In the data rows, the value 128 means zero.
Every row has a hidden score from 0 to 20. What is each row's score? 10 is about the middle. The score is a weighted sum of the row's numbers plus the product of two more (or one squared), each taken from its middle value.
[90,155,148,113,134,124,155,104,152,151,139,99,112,162,125,193,117,130,138,
 114,156,115,181,114] 13
[111,140,171,162,167,129,147,146,126,158,154,151,123,159,110,180,141,168,136,
 123,130,196,108,96] 7
[63,160,132,121,132,116,146,72,121,144,106,107,112,165,98,136,113,160,134,
 106,101,161,109,133] 9
[176,113,141,116,140,126,95,83,89,131,89,170,192,155,110,138,137,72,153,
 170,132,116,121,124] 9
[129,100,134,131,143,150,119,118,163,126,101,158,108,90,165,98,86,155,116,
 136,85,119,76,109] 4
[131,112,141,164,153,154,135,142,147,125,146,167,180,90,151,138,129,113,100,
 137,120,123,111,119] 6
[159,131,128,138,105,136,91,134,103,156,145,141,123,149,122,126,112,118,109,
 134,106,122,128,120] 14
[133,88,151,163,152,151,159,53,121,121,126,170,173,138,159,126,148,77,92,
 124,176,139,150,125] 13
[207,109,187,111,194,138,84,144,150,167,103,165,117,133,44,96,155,160,172,
 194,130,128,116,143] 8
[114,92,140,168,147,132,162,114,124,129,126,128,133,161,156,128,139,112,119,
 106,138,118,153,98] 9
[118,151,90,124,128,131,109,145,99,145,89,100,112,135,129,133,140,136,143,
 115,123,109,152,135] 13
[130,99,127,155,110,143,164,119,153,108,86,159,120,99,187,105,110,100,99,
 115,108,115,136,129] 12
[128,126,140,118,142,121,102,156,166,133,153,143,106,92,134,120,157,146,122,
 157,160,120,134,159] 10
[142,143,151,123,163,174,150,113,145,137,122,164,148,135,126,127,136,139,112,
 119,148,139,108,117] 12
[175,104,119,147,99,172,95,146,157,89,92,135,137,118,138,111,118,128,128,
 176,136,154,86,144] 13
[143,136,106,121,122,104,153,126,100,137,107,154,151,107,148,119,110,103,106,
 127,114,122,110,118] 9
[138,127,156,111,130,152,111,140,147,90,131,124,129,140,129,145,147,123,143,
 146,146,128,129,149] 8
[139,94,154,139,124,127,153,145,137,127,133,135,114,99,147,141,129,88,106,
 149,155,162,117,139] 10
[139,108,122,127,135,99,129,108,83,151,99,162,135,148,119,130,124,106,141,
 142,126,104,147,105] 9
[115,153,142,127,160,123,130,99,104,166,156,106,115,141,95,155,154,158,165,
 109,147,127,136,108] 10
[140,107,130,112,120,159,142,141,146,110,158,101,141,91,108,137,150,111,135,
 120,162,145,127,147] 4
[105,98,201,253,169,162,95,164,112,153,102,169,111,159,133,68,138,135,161,
 147,138,114,130,85] 13
[105,126,120,108,85,100,100,128,143,85,145,88,105,145,137,136,120,110,104,
 107,145,137,171,168] 15
[143,104,153,137,134,141,144,98,163,100,130,140,126,100,139,119,137,100,103,
 115,126,126,130,108] 8
[161,127,126,118,149,123,113,129,131,140,109,163,109,117,129,101,149,153,108,
 178,135,133,105,116] 5
[139,128,147,123,146,132,99,139,138,138,145,122,113,140,93,125,159,149,159,
 142,134,132,132,117] 9
[96,150,149,107,118,152,161,120,98,138,145,91,111,161,83,120,136,117,125,
 126,145,160,129,94] 12
[161,126,101,112,102,121,93,142,140,106,139,160,109,121,150,104,92,105,160,
 168,135,121,98,165] 11
[87,191,123,130,153,158,153,65,165,177,106,93,112,150,83,159,105,183,131,
 103,108,130,128,147] 14
[178,160,120,110,123,116,147,118,148,85,91,129,171,93,146,99,82,140,101,
 107,68,119,102,159] 4
[135,116,144,111,165,130,147,128,167,114,140,130,156,92,105,154,173,144,160,
 114,181,153,122,97] 4
[120,171,123,133,150,130,155,112,93,205,140,166,152,110,67,131,93,169,135,
 138,101,101,99,160] 10
[106,152,171,130,134,142,134,144,116,146,158,125,119,123,120,121,105,169,129,
 109,109,150,110,152] 7
[133,110,105,101,101,121,127,112,97,85,158,133,132,91,137,159,135,91,158,
 124,138,112,133,108] 7
[135,82,175,124,121,62,115,158,111,118,100,100,122,158,150,132,139,71,151,
 160,149,99,159,99] 3
[152,141,125,116,148,142,147,103,89,167,162,151,144,169,79,142,113,153,166,
 169,174,120,120,137] 17
[132,144,145,123,151,166,142,113,146,118,114,123,105,110,142,96,107,170,89,
 125,112,123,125,119] 14
[109,128,115,152,132,125,116,93,94,136,102,95,111,117,136,131,121,155,94,
 102,92,128,126,154] 10
[138,106,136,138,129,151,134,124,113,141,123,153,125,158,111,124,151,122,157,
 137,137,130,138,84] 12
[145,120,129,196,105,125,114,149,153,123,104,135,151,159,138,126,121,111,85,
 109,73,125,110,105] 6
[134,112,130,114,131,120,149,119,153,102,88,132,111,98,168,141,92,86,146,
 107,69,108,100,154] 6
[96,120,140,118,127,140,105,132,151,130,141,120,118,144,153,117,91,108,128,
 130,114,132,131,119] 12
[146,143,138,122,131,133,144,144,143,125,143,113,116,127,133,140,129,126,127,
 111,141,125,117,126] 10
[114,127,137,111,132,146,110,129,147,133,116,87,109,156,129,144,159,146,154,
 105,130,99,166,116] 10
[146,113,138,107,117,131,119,104,147,117,137,114,118,102,119,132,157,154,134,
 110,137,127,91,155] 10
[121,167,110,111,118,137,134,138,157,144,158,100,111,160,119,143,128,167,138,
 111,131,131,118,148] 14
[130,116,104,117,81,180,89,176,113,100,104,95,127,133,144,87,101,150,91,
 114,120,143,114,157] 13
[122,143,131,113,140,145,124,99,103,131,125,135,108,111,111,164,132,157,115,
 111,137,127,126,127] 12
[117,130,134,133,128,125,131,135,124,143,113,141,126,153,131,126,110,135,103,
 120,120,145,129,97] 11
[127,68,152,132,127,120,167,131,162,99,147,121,172,95,142,112,154,83,99,
 109,157,146,151,98] 1
[118,122,159,127,137,155,129,103,130,136,137,110,129,95,114,147,148,153,155,
 128,146,167,110,116] 8
[105,131,85,105,87,103,169,89,117,128,148,108,166,119,141,158,73,77,102,
 106,151,131,99,156] 7
[154,139,132,117,118,97,91,141,135,131,120,165,122,126,122,124,129,134,162,
 198,139,136,113,135] 5
[112,119,149,172,109,147,148,136,162,103,118,138,126,159,175,122,111,121,93,
 108,105,132,105,156] 11
[118,83,142,120,95,91,93,174,137,100,156,100,105,164,146,123,157,135,162,
 164,154,151,140,91] 5
[146,131,87,109,113,112,134,140,120,108,121,127,108,142,142,133,119,127,141,
 133,122,142,142,157] 13
[118,138,128,165,87,128,140,124,86,148,105,127,119,129,142,131,124,87,153,
 114,141,112,146,112] 15
[160,153,79,107,130,131,167,104,99,125,92,169,216,92,131,164,82,83,96,
 107,141,113,108,138] 9
[121,175,146,107,113,136,119,145,134,132,154,98,113,128,99,155,134,166,157,
 166,141,155,101,167] 11
[129,152,167,137,124,130,91,165,117,143,99,137,109,159,120,103,133,184,156,
 164,114,167,118,132] 12
[117,147,103,107,136,160,167,55,168,134,156,99,127,131,165,180,134,114,101,
 106,136,134,149,131] 12
[151,115,120,121,107,87,118,175,109,121,101,133,113,94,132,127,127,149,156,
 111,121,132,114,115] 7
[79,83,136,190,130,102,144,140,105,179,90,162,149,133,135,88,122,91,93,
 138,68,121,116,84] 6
[118,144,109,145,165,143,156,109,155,130,148,97,127,85,117,143,97,138,115,
 107,137,157,129,152] 9
[124,163,99,113,106,128,128,137,113,139,142,110,126,112,131,128,91,129,120,
 129,110,117,129,165] 13
[121,140,97,122,124,106,161,121,112,120,91,137,146,140,138,104,117,93,156,
 126,104,136,134,153] 6
[126,119,168,128,142,145,110,141,141,135,109,131,112,97,120,118,144,129,117,
 145,120,112,131,108] 9
[123,70,154,131,126,106,155,140,89,148,95,158,137,168,103,131,189,75,169,
 169,169,120,155,91] 10
[120,105,134,131,119,171,132,125,133,115,146,125,121,108,131,130,142,132,101,
 110,122,125,140,141] 11
[117,143,138,116,123,125,138,131,141,131,150,101,120,104,112,151,149,131,134,
 109,142,107,150,96] 9
[152,154,126,110,154,160,110,113,116,131,145,129,152,89,111,155,130,134,143,
 143,128,186,117,143] 9
[161,116,104,106,66,87,92,125,94,109,123,155,120,111,129,66,117,121,162,
 170,83,101,102,159] 11
[159,181,68,107,53,90,119,105,102,125,156,92,121,86,111,165,119,138,159,
 153,120,71,92,173] 17
[138,129,118,126,125,91,141,142,101,137,90,151,135,171,167,80,122,133,107,
 120,109,126,135,106] 11
[118,134,124,121,112,108,114,125,124,118,94,90,112,135,147,130,137,136,139,
 107,88,137,127,122] 6
[133,145,103,114,128,138,157,110,129,137,115,109,120,165,120,123,139,146,104,
 116,92,124,112,127] 12
[151,154,97,109,121,138,134,132,114,118,125,116,122,133,141,144,101,128,126,
 114,123,103,125,163] 12
[109,181,111,103,95,73,169,147,140,100,141,99,108,83,137,130,82,138,102,
 105,80,127,134,168] 17
[150,112,148,133,135,162,140,133,144,115,137,168,125,98,118,121,146,133,121,
 126,137,127,103,110] 10
[137,150,91,107,121,126,117,119,139,154,146,128,111,161,98,171,154,119,145,
 155,157,126,147,152] 14
[134,124,115,112,125,142,103,98,140,134,102,129,107,161,132,120,86,137,121,
 109,111,134,146,157] 15
[123,96,139,107,112,116,119,132,161,85,144,89,106,153,158,129,131,124,113,
 108,136,195,110,125] 6
[160,151,114,120,114,117,88,150,87,135,93,155,123,88,151,64,113,130,159,
 171,106,121,36,166] 10
[113,105,133,127,55,116,141,141,88,174,92,86,167,127,138,127,124,94,164,
 136,160,55,172,98] 11
[132,139,95,118,130,125,158,102,107,144,94,163,155,135,134,149,119,109,124,
 110,126,112,150,153] 13
[142,125,99,108,134,99,134,158,110,138,90,133,119,148,110,111,103,125,133,
 128,102,83,137,140] 11
[145,120,127,106,111,119,127,114,108,147,91,154,146,109,124,121,112,109,129,
 131,132,136,144,103] 11
[118,151,118,124,115,107,131,119,87,147,134,113,127,112,114,146,126,128,139,
 129,127,125,133,112] 10
[154,192,133,100,108,112,89,99,90,119,120,92,106,146,113,142,81,178,166,
 131,73,131,134,171] 12
[114,188,94,119,132,105,113,115,88,164,85,112,105,148,119,121,106,155,124,
 126,94,82,144,160] 15
[119,107,129,116,129,160,127,130,126,76,162,109,132,129,146,134,153,124,117,
 128,150,145,140,139] 7
[135,100,139,113,148,162,167,94,125,138,123,163,217,129,145,124,155,128,105,
 115,133,185,122,131] 5
[137,92,118,161,156,125,112,133,88,168,88,169,151,154,139,98,119,126,125,
 142,137,117,112,103] 11
[98,122,136,129,127,128,122,146,155,82,102,99,105,147,128,129,150,125,131,
 116,110,115,124,94] 3
[149,93,164,192,137,208,94,144,170,75,93,152,115,165,121,97,171,107,100,
 172,131,139,118,95] 6
[161,118,111,117,116,131,119,171,153,102,153,126,127,154,129,132,172,105,152,
 148,192,123,101,129] 13
[105,130,178,140,184,131,169,69,121,156,103,134,176,150,110,118,142,176,94,
 106,116,129,122,95] 5
[95,108,156,174,169,159,162,38,146,155,99,137,170,141,149,131,113,119,90,
 109,146,144,109,123] 11
[124,103,109,119,111,133,165,112,113,125,124,148,139,122,167,151,117,74,109,
 109,161,112,154,113] 12
[155,139,115,161,151,130,95,132,135,127,146,160,161,135,104,119,127,122,108,
 149,116,130,149,134] 12
[130,162,116,105,131,145,136,114,100,148,155,120,110,159,72,137,90,153,156,
 109,130,176,87,142] 13
[133,102,128,126,138,165,154,121,133,115,135,132,148,157,121,128,134,112,131,
 137,130,132,141,124] 8
[136,141,109,123,122,138,141,132,151,130,118,135,134,149,127,123,111,113,150,
 120,126,135,144,124] 12
[87,156,142,182,110,120,130,123,87,188,119,105,122,92,153,163,171,125,144,
 106,123,115,131,86] 12
[143,139,141,110,128,137,119,127,140,128,131,130,117,125,123,126,117,137,138,
 140,125,132,111,163] 11
[123,121,146,154,145,148,98,138,143,118,132,100,103,167,137,132,140,166,142,
 106,109,108,123,103] 8
[108,135,129,120,130,125,143,131,145,126,154,94,109,133,132,156,155,141,144,
 105,146,125,146,104] 8
[182,111,123,114,88,146,95,115,137,77,150,114,125,160,148,121,141,98,128,
 156,130,137,90,150] 12
[117,128,129,120,115,114,123,138,145,141,119,109,106,139,93,131,153,120,171,
 152,136,134,127,141] 10
[141,122,119,108,132,133,155,144,157,102,162,128,153,130,141,140,103,113,124,
 130,139,120,133,164] 6
[157,114,140,109,118,117,135,119,119,123,122,148,133,128,115,137,119,102,119,
 137,133,126,138,139] 11
[119,164,147,114,176,134,94,90,165,116,138,103,109,95,81,136,104,201,133,
 139,139,157,79,154] 6
[136,103,144,132,156,123,124,118,138,144,140,168,147,144,109,120,144,104,116,
 149,132,136,119,127] 7
[149,122,143,106,130,142,129,105,161,105,151,140,132,157,158,137,122,85,102,
 116,135,136,152,142] 13
[111,126,143,126,115,98,86,192,101,142,103,146,112,157,126,108,93,164,158,
 167,99,131,61,105] 2
[103,146,115,110,105,110,162,113,118,91,149,99,119,88,139,144,141,113,104,
 132,131,133,130,158] 8
[159,89,133,114,147,128,134,117,151,127,125,161,138,132,132,120,133,112,142,
 164,149,135,122,126] 8
[129,181,82,102,127,101,168,120,123,104,165,146,122,95,109,206,106,119,155,
 128,134,141,125,171] 13
[131,140,142,112,119,156,129,127,129,128,144,118,120,110,114,122,131,122,149,
 137,148,145,118,148] 10
[131,125,153,150,121,109,129,102,106,138,122,124,107,145,166,77,117,123,87,
 105,89,140,126,98] 11
[113,157,189,255,166,136,139,127,158,137,96,96,117,132,150,115,135,179,90,
 107,130,212,99,90] 11
[110,133,119,173,82,91,155,108,96,141,120,96,115,160,143,179,146,87,103,
 112,142,50,174,108] 14
[103,164,59,200,146,91,167,108,147,175,87,165,226,88,178,101,68,101,84,
 108,46,50,139,137] 6
[88,157,138,138,111,135,109,156,133,148,149,113,120,174,134,128,119,184,140,
 111,114,140,80,83] 7
[176,109,171,105,106,133,91,158,161,47,170,87,112,128,91,134,187,122,170,
 126,165,142,95,107] 3
[117,85,132,129,118,144,137,160,153,117,118,136,133,116,124,113,120,122,154,
 110,166,160,135,95] 9
[124,118,138,136,150,140,148,152,127,129,106,143,121,157,138,109,148,113,115,
 110,132,127,147,91] 11
[107,125,125,159,118,94,150,124,103,152,94,133,109,139,146,113,112,119,117,
 119,120,104,127,121] 11
[124,126,131,141,148,135,161,114,121,168,140,130,161,112,112,141,143,122,143,
 109,153,106,144,112] 8
[120,83,184,137,151,158,89,157,119,131,156,160,107,143,123,64,157,131,126,
 169,135,136,153,92] 13
[121,160,145,124,126,106,150,116,99,127,156,122,138,156,135,127,118,142,126,
 135,143,127,125,134] 9
[115,152,154,118,162,139,137,158,140,162,163,115,138,92,102,142,144,161,154,
 131,134,140,93,113] 4
[112,149,124,130,135,126,109,179,157,134,165,132,118,152,121,117,144,140,135,
 119,133,122,123,122] 10
[119,126,114,131,121,143,143,107,121,135,117,103,123,136,126,157,134,140,136,
 115,127,141,155,147] 12
[124,130,110,126,140,102,100,158,146,153,123,113,108,108,116,129,91,120,94,
 115,101,129,136,157] 19
[121,109,100,143,121,132,136,142,140,105,110,106,115,129,153,139,131,127,112,
 106,118,136,184,103] 12
[141,122,129,133,115,119,104,153,135,127,122,156,113,152,121,122,145,135,149,
 170,122,143,118,139] 10
[120,133,129,120,124,107,144,153,119,140,119,95,116,147,135,136,111,128,95,
 131,117,119,151,166] 11
[85,127,125,159,145,143,133,135,144,126,149,100,106,147,108,157,163,142,156,
 130,139,135,170,137] 10
[117,139,121,149,119,109,162,118,106,146,123,122,130,104,136,146,101,106,126,
 118,118,110,160,120] 11
[139,137,130,127,159,150,147,114,113,135,119,124,140,109,106,129,130,148,137,
 137,118,123,112,118] 7
[118,165,88,131,97,82,130,92,103,158,158,96,107,88,109,163,80,127,109,
 109,122,122,123,166] 14
[126,139,102,106,141,118,97,127,140,128,153,150,129,147,75,116,96,162,151,
 171,124,146,87,134] 7
[107,117,117,150,101,109,90,168,115,116,102,89,104,168,131,97,130,142,151,
 132,103,111,141,127] 9
[111,83,181,116,119,136,88,152,125,149,163,127,121,167,128,136,153,106,171,
 163,155,131,159,106] 9
[127,98,125,109,95,150,95,130,139,95,165,118,114,123,116,133,154,117,148,
 136,152,137,134,114] 10
[138,110,140,134,151,105,114,135,150,119,123,143,119,108,126,109,120,141,106,
 119,122,131,114,144] 8
[107,101,114,117,131,152,160,137,130,133,125,106,109,95,153,120,96,111,90,
 103,59,106,122,102] 16
[150,131,122,109,139,98,148,103,95,152,122,152,162,101,114,137,104,120,122,
 130,127,124,124,137] 8
[94,117,136,148,121,93,158,128,102,161,104,136,140,154,137,122,128,91,107,
 126,106,71,160,135] 8
[139,155,133,101,103,112,118,96,122,115,134,95,126,149,121,162,122,98,126,
 140,139,135,120,142] 9
[154,103,149,191,113,147,132,153,143,159,151,114,125,96,137,110,119,125,89,
 113,107,113,157,147] 10
[107,103,65,103,92,114,105,171,164,14,166,84,102,126,196,206,178,69,108,
 104,125,166,167,166] 11
[65,110,123,165,135,129,121,126,154,107,132,88,118,104,175,102,119,137,118,
 102,143,137,162,89] 8
[126,129,109,120,167,170,155,108,156,113,158,117,117,123,138,133,129,135,99,
 100,116,191,109,136] 11
[148,123,139,106,116,123,121,137,162,117,155,128,128,165,136,123,95,101,123,
 146,138,118,126,169] 11
[145,160,117,167,169,89,158,93,92,174,114,165,156,138,130,140,116,143,130,
 119,107,123,146,138] 12
[140,114,175,121,153,153,97,115,120,132,130,171,160,93,132,132,112,148,121,
 120,123,111,117,159] 7
[155,113,128,116,107,190,119,157,128,121,146,147,113,88,131,78,157,94,102,
 118,145,118,147,101] 18
[117,128,141,129,139,116,165,122,154,164,137,151,138,160,125,133,117,132,142,
 151,167,135,151,91] 12
[120,115,106,116,129,134,116,141,168,123,160,112,115,100,88,136,144,126,140,
 122,156,139,105,92] 4
[141,131,124,110,122,153,111,123,130,107,148,107,112,109,112,122,90,144,102,
 142,127,152,93,156] 13
[109,148,115,110,169,187,93,145,108,151,164,118,122,103,120,105,175,170,149,
 150,98,182,68,161] 6
[102,86,165,154,134,152,137,135,112,141,91,132,132,139,128,110,108,116,127,
 142,126,101,145,108] 8
[64,121,183,190,164,80,147,174,165,194,85,143,131,162,176,134,137,127,106,
 107,141,143,201,88] 9
[125,121,135,114,102,132,108,146,107,137,105,147,124,163,123,137,132,91,151,
 137,139,102,162,117] 13
[153,138,118,111,128,141,138,113,108,118,165,149,137,96,137,143,126,118,110,
 133,132,128,105,159] 11
[118,87,173,134,112,84,165,126,155,90,112,134,137,102,149,145,132,106,115,
 105,200,171,182,118] 8
[155,132,180,107,156,148,111,140,158,110,160,151,150,88,118,128,132,137,155,
 112,133,132,107,147] 4
[105,92,175,119,143,164,139,108,159,106,146,85,118,112,167,170,182,117,129,
 98,177,134,197,97] 7
[145,171,73,115,115,96,151,133,85,164,129,88,111,139,125,119,84,114,129,
 117,95,130,165,150] 13
[83,125,131,142,123,154,137,145,96,153,108,145,119,161,169,83,127,116,113,
 115,122,124,154,129] 13
[151,139,125,128,121,101,98,144,101,96,107,147,113,132,135,117,99,120,159,
 176,104,130,142,126] 10
[204,147,127,107,102,149,92,111,87,133,165,154,159,111,39,126,126,142,167,
 194,154,167,108,161] 18
[130,107,134,118,155,111,140,156,147,116,144,146,115,125,129,125,110,146,100,
 115,121,139,105,122] 10
[126,113,108,106,71,111,91,140,98,127,117,106,111,140,120,124,180,78,169,
 205,197,73,137,90] 12
[126,140,124,109,117,120,108,128,137,141,144,159,175,98,124,132,95,139,103,
 175,120,99,141,160] 12
[163,100,149,104,125,154,137,90,159,101,100,117,183,93,107,124,164,104,114,
 146,198,167,128,110] 11
[110,127,124,116,146,119,140,119,107,141,110,139,115,145,142,119,151,127,133,
 117,121,105,106,106] 7
[125,118,120,123,126,132,137,139,112,126,124,114,117,100,130,125,146,143,150,
 124,122,126,127,132] 7
[109,114,129,184,151,113,130,151,101,136,102,141,112,98,156,64,129,133,122,
 123,104,103,129,110] 8
[119,139,139,147,111,164,112,194,120,142,148,94,108,120,99,130,123,154,164,
 112,129,129,130,153] 7
[123,127,155,139,139,141,88,123,119,152,150,96,108,161,121,133,171,147,137,
 132,138,109,139,108] 11
[130,122,124,109,140,115,136,97,123,121,97,132,112,134,133,126,120,136,129,
 114,143,136,128,146] 10
[93,116,156,123,170,160,117,133,149,115,156,86,111,94,118,156,137,152,128,
 113,151,189,118,96] 8
[133,116,117,151,156,127,135,128,114,118,115,163,142,119,142,117,121,133,92,
 125,153,118,111,112] 9
[122,139,115,101,104,122,89,172,161,119,104,130,126,159,73,186,168,136,168,
 136,142,106,162,164] 10
[120,123,96,106,95,104,161,141,111,107,155,95,106,147,160,136,94,152,87,
 102,75,91,114,128] 10
[133,146,138,108,146,148,108,143,102,132,158,110,105,112,84,127,136,155,133,
 107,136,135,112,129] 11
[118,139,130,114,133,120,120,126,139,129,105,120,127,128,128,143,113,117,159,
 145,135,125,141,129] 8
[122,142,85,118,132,133,161,72,93,151,102,133,137,96,143,136,94,118,100,
 116,125,78,147,164] 12
[112,140,132,162,158,142,118,113,101,162,114,169,140,124,103,115,132,147,146,
 151,126,121,107,160] 13
[81,132,114,144,105,64,117,137,107,128,138,92,105,145,161,140,122,135,135,
 105,129,73,169,91] 8
[137,124,137,115,135,141,93,114,101,137,114,155,112,114,103,123,127,131,114,
 131,115,133,119,94] 9
[134,92,176,137,115,134,98,197,109,143,101,154,114,147,115,120,176,128,129,
 146,172,122,126,98] 10
[139,119,125,123,140,164,166,106,124,144,139,165,165,140,126,129,139,112,118,
 118,149,122,168,133] 12
[87,65,163,191,105,99,163,83,147,120,88,125,138,135,223,93,159,116,128,
 107,132,138,161,98] 15
[145,171,120,107,62,135,112,164,101,106,169,95,112,102,135,141,127,120,90,
 126,122,141,131,156] 18
[107,109,109,144,133,118,117,118,108,130,115,99,117,148,132,142,117,127,158,
 132,137,124,161,127] 9
[127,134,156,154,182,102,108,157,90,155,140,169,109,116,176,116,105,172,133,
 157,87,134,115,136] 9
[86,68,182,161,121,158,169,82,152,113,89,109,128,139,176,139,163,101,88,
 103,161,151,154,87] 9
[128,142,67,119,116,87,132,123,88,112,149,112,109,88,115,128,97,128,143,
 108,115,125,133,159] 10
[139,120,123,103,107,126,102,128,103,134,138,119,126,107,90,153,146,111,160,
 134,143,120,121,122] 9
[134,130,145,114,133,117,136,123,146,138,147,141,144,129,111,126,104,135,133,
 131,126,126,113,147] 8
[84,165,103,107,133,121,144,127,106,151,136,108,111,141,112,145,108,134,148,
 107,132,146,166,146] 14
[152,103,127,110,93,128,148,147,129,99,122,99,150,120,176,139,174,72,128,
 105,152,131,184,135] 6
[129,126,140,120,134,132,156,128,124,122,156,122,113,128,141,147,132,127,103,
 112,152,104,131,132] 11
[113,121,132,147,121,135,98,144,102,136,90,136,114,163,155,61,111,159,103,
 120,91,126,108,119] 12
[145,114,101,135,103,97,132,128,104,129,107,141,111,139,150,101,122,118,124,
 131,125,92,135,116] 13
[56,147,158,174,145,104,169,77,88,182,90,166,151,164,88,162,151,123,92,
 116,172,57,201,94] 15
[150,175,95,111,105,133,162,84,112,114,147,116,148,133,124,162,109,115,154,
 119,151,115,134,164] 14
[146,140,107,106,86,118,122,131,164,103,163,112,111,151,133,103,131,129,109,
 135,107,160,119,111] 10
[106,139,159,116,149,97,137,119,160,153,156,142,126,84,108,166,146,161,161,
 107,158,118,122,146] 6
[109,124,173,128,189,133,152,85,157,133,152,128,162,98,148,149,126,156,91,
 104,160,168,123,118] 4
[99,159,153,107,166,119,144,112,138,117,149,115,115,113,118,186,96,132,128,
 109,142,156,122,109] 14
[119,115,144,143,126,120,157,131,129,126,134,123,130,125,150,133,137,113,106,
 107,155,131,136,109] 9
[138,134,142,113,143,147,148,144,152,118,106,140,113,120,147,126,123,143,106,
 106,135,134,113,108] 10
[129,157,136,138,138,124,149,119,165,121,165,104,135,114,129,134,129,158,96,
 113,113,144,151,94] 10
